One turning vector, and how many steps it has turned
The counts run from 0 to 496.
[159, 117, 130, 144, 107, 134, 155, 161, 111, 123, 117, 166, 139, 100, 101,
 130, 184, 157, 152, 162, 117, 107,  94, 112, 139, 109, 113, 128, 107, 113,
 127, 120, 115, 162, 148,  80,  81, 102, 152,  93, 143, 156, 105, 162] : 55
[123, 101, 125, 159,  91, 103, 106, 100, 112, 118, 138, 159, 128, 116, 138,
 127, 155,  73, 162, 134, 105,  98, 125, 150, 145, 137, 171, 128,  98,  86,
  90, 127, 121, 137, 134,  94,  99, 145, 132, 117, 168, 149, 123, 161] : 164
[128,  94, 155, 182,  89, 123, 145, 168, 117, 132, 120, 135, 167, 131, 114,
 141, 136, 108,  86, 150, 144, 131, 134, 132, 135, 113, 158,  93, 116, 130,
 128, 107, 141, 158, 125, 120,  48, 130,  81, 125, 116, 131, 104, 153] : 391
[159, 135, 153, 140, 115, 102, 117, 158, 173, 130, 124, 117, 154,  81, 149,
 161, 168, 122, 161, 144, 107, 126, 137, 143, 116, 130, 164, 137, 145, 115,
 109, 109,  92, 159, 128,  95,  90, 123, 117, 125, 135, 170, 167, 143] : 133
[175,  89, 122, 108,  97, 120, 142, 141, 138, 146, 160, 160, 146, 130, 120,
 168, 151, 123, 203, 130, 126, 133, 140, 124, 122, 137, 158, 129,  91, 117,
 116, 130, 127, 115, 123, 118, 101, 155, 108, 102, 128, 115, 123, 188] : 200
[123, 106, 138, 153, 124, 113, 108, 112, 135, 137,  96, 102, 136,  85, 163,
 178, 118,  94, 178, 158, 120, 101, 148, 158, 118, 113, 140, 117, 143, 107,
 104,  97, 108, 131, 133,  86, 106, 164, 104, 104, 140, 141, 168, 170] : 140
[163,  78, 119, 144, 107, 127, 157, 143, 107, 109, 105, 158, 119, 134,  94,
 141, 125, 113, 172, 157, 122, 109, 105, 148, 117, 131, 184, 137,  95, 127,
 157, 111, 147, 127, 145, 133,  90, 154, 100, 107,  90, 137, 148, 185] : 361
[126, 107, 146, 154,  69, 111, 115, 145, 140,  78, 106, 134, 156, 102, 107,
 153, 128, 115, 102, 195, 109, 118, 118, 140, 115, 144, 140, 140, 112, 114,
 150, 134, 116, 162, 164,  88,  73, 111, 118, 122, 134, 126, 146, 148] : 448
[175, 124, 151, 110,  87, 126, 130, 159, 147, 159, 145, 146, 140, 129, 143,
 142, 206, 116, 136, 141,  94, 143, 133, 103, 138, 114, 128, 126,  88, 132,
  96,  94, 116, 164, 107,  98,  72, 125, 133, 129, 132, 144, 128, 149] : 224
[156, 112, 130, 154,  95, 123, 141, 160, 145,  99, 105, 152, 165, 102, 100,
 157, 145, 140, 128, 187, 102, 114, 112, 108, 139, 142, 142, 155, 125,  93,
 142, 139, 113, 133, 167,  90,  84, 115, 156, 124, 132, 172, 107, 176] : 72
[157, 128, 129, 176, 146, 124, 141, 173, 139, 155,  99, 154, 183, 121, 140,
 158, 162, 127, 140, 144, 156, 138, 125, 142, 129, 104, 169, 119, 134, 139,
 130, 107, 128, 177, 120, 125,  77, 154, 115, 119, 134, 166, 114, 168] : 21
[140, 105, 116, 142, 119, 142, 110, 130, 142, 163,  98, 101, 173, 142, 148,
 149, 142, 105, 138, 149,  95, 124, 147, 121, 116, 115, 125, 142, 115, 144,
 106,  89, 125, 113, 134,  83,  39, 154, 122, 156, 137, 117, 126, 159] : 243
[145, 109, 126, 175, 163, 141, 154, 160, 120, 160, 115, 142, 170, 112, 120,
 144, 151, 144, 171, 147, 152, 110, 127, 130, 122,  76, 152, 120, 137, 127,
 113, 115, 125, 140, 132,  93,  83, 151, 112,  98, 146, 129, 116, 175] : 37
[156, 102, 143, 159, 107, 124, 110, 137, 155, 136, 120, 124, 171, 117, 122,
 134, 128, 101, 146, 127, 113, 109, 168, 139,  70, 129, 166, 131, 144, 105,
 103, 110, 150, 142, 166, 134,  57, 153, 112, 153, 108, 115, 115, 122] : 296
[151, 120, 128, 152,  82, 104, 127, 166, 131,  92,  98, 177, 137,  87, 112,
 129, 158, 133, 144, 160, 123,  95,  99, 116, 132, 147, 119, 148, 108, 127,
 151, 116, 105, 158, 140,  88,  71, 120, 152, 114, 171, 146, 123, 158] : 439
[141, 127, 115, 129,  98,  85, 110, 123, 142, 133, 110, 149, 128, 132, 143,
 157, 186, 106, 154, 134, 127, 138, 129, 178, 141, 146, 158, 126,  86, 145,
 109, 111, 102, 187, 106,  89, 100, 147, 138, 127, 157, 158, 142, 150] : 170
[135, 116, 138, 160, 141, 127, 150, 143, 115, 136, 103, 164, 140,  96, 120,
 137, 174, 131, 150, 162, 124, 103, 107, 118, 137,  72, 121, 127, 113, 123,
 119, 109, 116, 168, 132,  68,  89, 126, 146,  95, 168, 149, 103, 164] : 54
[128,  96, 133, 160,  83, 123, 120, 116, 116, 127,  95, 110, 150, 135, 122,
 114, 142,  96, 126, 168, 112,  99, 140, 168, 118, 149, 132,  89, 101, 123,
 127,  84, 150, 179, 154, 132,  69, 150, 102, 122, 112, 159, 124, 137] : 337
[175, 118, 151, 137, 136, 131, 129, 131, 134, 143, 109, 152, 120,  98, 135,
 141, 151, 101, 204, 120, 128,  82, 139, 128,  59,  89, 151, 140, 127, 125,
 104,  96, 149, 160, 149, 132,  96, 158, 118, 128, 125, 129, 139, 145] : 310
[146, 119, 151, 123,  91, 102, 110, 162, 142, 112, 135, 146, 105,  70, 119,
 157, 169, 112, 156, 131, 150, 107, 131, 156, 108, 126, 150, 124, 126, 139,
 123, 117,  99, 186, 109,  98, 108, 123, 110,  98, 151, 116, 191, 143] : 484
[166, 100, 131, 149,  91, 138, 112, 132, 137, 144, 129, 137, 186, 140, 139,
 140, 150, 110, 139, 163,  79, 119, 153,  91, 125, 136, 136, 140, 102,  89,
  98, 107, 132, 108, 151, 106,  58, 147, 138, 147, 138, 140,  99, 164] : 238
[141, 101, 118, 147,  82, 125, 142, 157, 124, 105, 114, 128, 127, 104,  90,
 125, 152, 151, 153, 169, 125, 103, 110, 137, 106, 125, 100, 125, 106, 149,
 137, 119, 116, 157, 141,  53,  62, 105, 107,  84, 148, 110, 135, 142] : 427
[154,  90, 160, 128,  70, 122, 106, 143, 143,  92, 117, 139, 131, 116, 104,
 153, 143,  80, 101, 165, 102, 113, 141, 132,  91, 147, 147, 124, 108, 122,
 116, 110, 151, 167, 157, 135,  68, 129, 128, 158, 101, 111, 133, 128] : 283
[137,  82, 136, 128, 132, 117, 122, 129, 141, 147, 119, 140, 138, 127, 145,
 200, 146,  85, 154, 148, 117, 147, 142, 135, 136,  90, 187, 139, 107, 136,
 103, 116, 119, 131, 104, 107, 108, 166,  99, 141, 120, 122, 158, 179] : 194
[157, 104, 152, 101,  94, 120, 124, 156, 145, 153, 110, 133, 142, 130, 144,
 164, 185, 103, 118, 167, 106, 142, 137, 104, 139, 114, 106, 120,  90, 147,
 122,  80, 110, 160, 105, 102,  77, 140, 127, 127, 131, 137, 138, 158] : 228
[111,  97, 124, 174, 122, 143, 146, 166,  99, 144, 117, 107, 144, 107, 115,
 137, 162, 119, 138, 150, 139, 104, 113, 141, 134,  72, 129, 123, 127, 141,
 116, 106, 116, 138, 117,  63,  66, 128, 105, 102, 131, 107, 141, 159] : 45
[163, 127, 127, 155, 116, 126, 152, 172, 125, 122, 100, 155, 137,  99, 117,
 124, 165, 154, 180, 139, 121,  98,  98, 107, 116, 101, 124, 157, 110, 146,
 136, 113, 113, 139, 124,  69,  63, 117, 124, 103, 154, 127, 139, 156] : 422
[165, 132, 141, 154, 118, 114, 122, 146, 119, 126,  92, 149, 127, 116, 150,
 101, 187, 106, 156, 112, 111,  98, 116, 144, 114, 125, 148, 127, 101, 139,
 122,  75, 135, 188, 133, 133,  78, 131, 139, 137, 140, 181, 137, 131] : 331
[132,  95, 114, 169, 144, 122, 149, 129,  97, 132,  89, 166, 133, 132, 127,
 152, 124,  93, 170, 137, 149, 103, 107, 145, 115,  92, 177, 141, 115, 140,
 128, 106, 137, 126, 124, 125,  84, 171, 108, 126, 129, 122, 122, 182] : 363
[160,  94, 144, 135,  84, 128, 137, 116, 102, 120, 113, 148, 101, 106, 117,
 113, 160,  99, 181, 150, 110,  74, 119, 142, 100, 139, 113, 105,  93, 110,
 129,  94, 158, 174, 156, 139,  99, 140, 120,  91, 110, 140, 134, 142] : 324
[137,  86, 126, 139,  84, 108, 111, 117, 132, 118, 130, 158, 157, 129, 140,
 164, 140,  86, 138, 156, 110, 130, 133, 137, 158, 162, 182, 127,  87,  91,
 115, 130, 124, 123, 136, 133, 104, 154, 126, 132, 134, 163, 122, 187] : 180
[147,  96, 124, 134,  73, 106, 126, 115, 115, 110, 146, 167, 113, 115, 121,
 135, 164, 107, 173, 149,  95, 106, 120, 148, 151, 152, 167, 119,  83,  94,
  99, 128, 112, 147, 140, 106, 109, 137, 134, 100, 149, 162, 136, 174] : 163
[136, 101, 127, 115, 101, 110, 120, 102, 125, 114, 120, 137,  95, 103, 134,
 159, 166, 109, 186, 168, 106, 115, 114, 163, 129, 128, 146, 117,  90, 124,
 114, 117, 109, 175, 124,  85, 128, 136, 140,  79, 149, 158, 162, 161] : 158
[149,  90, 117, 161, 104, 133, 156, 130, 123, 109,  95, 118, 134, 136, 100,
 143, 128, 121, 171, 166,  93, 124, 110, 165, 102, 129, 179, 123,  89, 135,
 147, 125, 149, 149, 148, 128,  94, 144,  82, 124,  79, 144, 150, 179] : 357
[156, 118, 128, 132, 124, 101, 111, 130, 149, 138, 105, 170, 149, 134, 160,
 178, 160,  84, 158, 135, 124, 141, 127, 144, 152, 131, 192, 146, 103, 119,
 108, 107, 109, 155, 108, 122, 100, 166, 140, 137, 149, 167, 128, 181] : 182
[165, 105, 108, 149, 109, 117, 149, 148, 120, 124, 117, 160, 136, 142,  87,
 126, 164, 146, 180, 138, 133, 123, 108, 159,  91, 125, 175, 121,  94, 151,
 143, 132, 149, 181, 135, 117,  76, 137,  98, 107, 120, 124, 110, 156] : 369
[151,  92, 112, 103,  77, 125, 111, 130, 138, 116, 130, 123, 133, 132,  96,
 139, 166, 113, 168, 159,  94, 108, 134, 136,  78, 144, 114, 153,  97, 151,
 125, 126, 137, 148, 147,  85,  59, 136, 137, 126, 125,  88, 122, 132] : 262
